128 stands for zero in the data rows.
Here are some numbered points:
161 150 156 138 171 153 136 137 163 180 138 140 170 171 168 177 162 148 173 174 146 164 134 158 131 142 145 132 172 141 178 154 149 152 181 175 169 139 143 159 151 165 133 157 155 129 131 178 151 128 135 182 145 130 179 147 176 167 144 160 166 165 183 158 0
146 157 153 137 151 155 171 156 170 176 144 158 169 136 145 135 150 154 166 171 133 138 131 172 138 175 142 128 159 139 164 140 147 168 163 183 161 149 177 167 130 160 132 143 165 131 151 178 165 129 145 181 174 134 173 141 182 162 148 179 152 178 180 158 1
174 178 146 135 181 159 147 140 131 182 136 179 139 138 178 162 177 152 166 145 148 172 151 164 145 132 171 158 165 167 168 175 144 130 183 149 161 142 134 156 150 160 151 155 171 165 131 133 158 128 154 173 153 170 143 138 141 176 129 169 180 137 157 163 2
149 158 148 162 135 153 177 151 180 146 155 139 163 164 131 132 140 133 137 142 161 143 144 145 154 168 129 128 138 151 172 160 159 174 130 181 152 170 176 175 141 150 171 169 165 134 178 182 138 156 165 158 173 136 178 145 179 157 183 171 131 166 167 147 3
151 142 132 174 180 165 161 131 178 135 171 151 145 137 140 160 145 148 141 152 154 144 172 175 129 178 138 147 157 166 171 143 168 162 136 156 139 153 170 150 130 128 133 182 164 173 183 163 179 158 169 138 165 134 146 158 149 155 176 167 131 159 181 177 4
137 159 141 179 152 147 151 138 178 144 167 131 140 145 129 155 146 161 139 138 151 149 162 170 130 177 158 143 163 165 166 148 169 168 135 160 145 153 182 164 133 128 134 183 156 171 175 132 178 181 180 131 172 157 142 150 136 154 176 173 165 158 171 174 5
167 143 173 138 134 144 183 153 178 165 131 160 181 159 176 148 155 133 145 146 140 149 139 161 163 179 150 130 164 136 156 147 154 165 137 180 158 151 162 157 131 151 170 142 174 132 138 169 171 152 141 171 166 129 175 145 182 158 128 178 177 172 135 168 6
183 148 153 137 135 147 175 157 166 155 132 142 177 171 160 171 141 130 151 158 143 151 145 165 173 164 134 128 162 163 139 159 170 169 156 181 152 180 129 140 149 154 165 138 174 161 150 182 131 172 136 176 144 131 167 145 179 133 138 158 168 178 146 178 7
152 180 167 165 144 145 130 172 147 142 171 153 156 138 151 170 164 157 136 160 131 177 155 159 169 137 140 161 148 175 166 158 154 149 138 145 162 179 133 163 129 171 151 131 178 173 181 176 132 183 158 135 150 168 139 143 146 141 182 134 128 178 174 165 8
145 139 138 175 169 176 146 163 170 132 167 161 140 154 147 171 153 171 143 142 134 164 162 168 149 178 156 160 159 181 138 152 165 151 172 131 158 178 144 133 131 166 150 157 145 179 165 155 136 183 141 128 148 182 135 174 129 180 177 137 130 158 173 151 9
161 140 158 171 144 172 145 165 154 131 177 141 134 150 139 164 159 152 143 136 146 171 168 165 135 176 142 129 157 167 151 131 151 148 182 132 155 163 169 149 158 137 138 147 153 179 175 174 145 178 166 130 173 181 162 160 133 156 183 180 128 170 178 138 10
159 181 139 180 178 140 136 145 133 172 141 150 137 148 170 154 157 178 175 130 165 149 151 143 129 158 135 182 173 158 166 151 142 145 183 163 138 146 168 144 134 131 138 169 152 161 147 165 171 156 162 131 167 164 153 155 128 174 132 176 160 171 177 179 11
183 159 176 149 141 131 147 135 130 179 138 158 156 151 178 164 173 177 182 148 145 163 150 139 143 171 157 171 146 161 155 181 158 131 166 180 170 145 129 174 154 165 138 134 167 137 152 162 144 128 132 169 136 165 160 151 142 175 133 172 178 140 153 168 12
177 133 159 155 145 158 149 169 172 138 147 151 137 165 140 152 145 162 178 165 134 135 138 151 144 161 153 131 176 171 163 143 166 157 171 131 148 175 160 141 173 174 154 142 164 180 156 168 129 182 170 136 167 178 179 146 132 150 183 139 128 158 181 130 13
178 145 156 170 133 136 181 162 153 157 166 144 152 174 177 160 154 142 173 143 138 151 141 169 183 167 175 171 172 139 163 165 182 135 159 176 161 168 128 147 155 164 132 145 149 134 137 151 178 130 131 150 140 158 146 131 138 158 129 171 179 148 165 180 14
158 170 137 160 156 148 143 157 135 180 165 129 133 136 177 175 149 152 155 167 172 174 139 141 171 147 159 183 173 169 161 182 145 142 178 165 166 158 132 131 153 151 162 168 179 151 130 140 164 131 144 146 154 145 138 138 128 181 163 150 176 134 178 171 15
158 150 160 132 140 157 182 133 181 156 129 153 165 179 170 141 151 137 155 151 163 149 138 148 146 169 152 128 158 171 164 134 177 183 138 173 147 139 154 161 142 176 175 135 172 165 174 180 167 159 136 145 178 145 143 131 178 162 131 171 144 166 130 168 16
New points follow, each followed by the numbers of its two nearest points above, looking only along the 4 directions in which the numbered points spread most, nearest first.
140 147 173 131 165 156 136 146 137 175 165 170 178 159 177 171 174 148 172 171 178 182 132 145 179 143 155 158 134 138 163 160 133 154 158 169 157 144 166 168 183 139 153 176 151 145 138 131 129 149 152 181 142 150 161 141 180 162 151 135 167 130 128 164 --> 12 0
161 182 145 152 168 140 151 153 151 144 170 139 131 155 174 131 165 154 163 138 149 175 138 166 134 158 177 183 167 180 160 178 176 128 171 136 172 150 137 148 173 179 133 143 181 147 129 159 145 135 130 162 158 164 142 171 132 169 141 156 157 165 146 178 --> 15 2
130 132 153 160 152 140 147 167 131 145 151 174 178 129 164 183 155 171 156 175 157 163 134 128 165 138 159 158 182 133 158 170 171 166 135 162 138 141 165 178 151 177 169 145 161 173 154 150 180 143 148 168 136 131 172 146 179 176 139 137 149 144 181 142 --> 12 14
130 171 158 131 142 154 147 146 129 170 172 175 148 158 168 157 165 135 179 166 183 160 155 150 177 138 159 176 169 153 165 182 134 137 178 162 141 171 143 163 180 178 144 151 156 133 132 139 145 152 164 174 145 151 161 167 181 149 138 140 173 128 131 136 --> 12 2
146 160 151 176 156 183 139 153 138 149 150 165 180 144 178 173 128 157 171 175 166 152 151 154 172 135 163 165 162 161 158 181 147 133 164 168 143 174 142 145 171 159 155 170 130 137 158 134 140 178 179 138 132 177 131 169 145 148 182 136 167 141 131 129 --> 8 15
141 156 165 138 132 164 143 157 181 144 177 163 172 133 161 155 171 145 158 168 175 159 176 137 170 150 138 131 131 139 148 136 130 147 145 178 151 134 180 158 182 160 169 162 151 167 149 166 129 178 174 183 142 154 173 165 171 146 152 153 135 128 140 179 --> 16 3
151 178 165 130 170 132 141 178 131 164 182 161 129 175 143 159 171 171 158 137 177 150 154 136 145 146 173 181 145 183 149 176 140 128 155 131 163 167 151 160 152 174 138 134 156 165 180 162 158 142 135 153 179 138 172 168 133 169 144 139 157 148 147 166 --> 15 2
135 156 155 143 157 148 131 166 152 176 144 145 168 149 179 178 174 159 175 165 180 182 128 137 181 151 162 169 150 139 154 170 141 145 173 177 136 138 167 171 183 129 158 164 133 132 134 147 138 140 153 178 131 165 163 142 172 160 158 161 151 130 146 171 --> 12 2
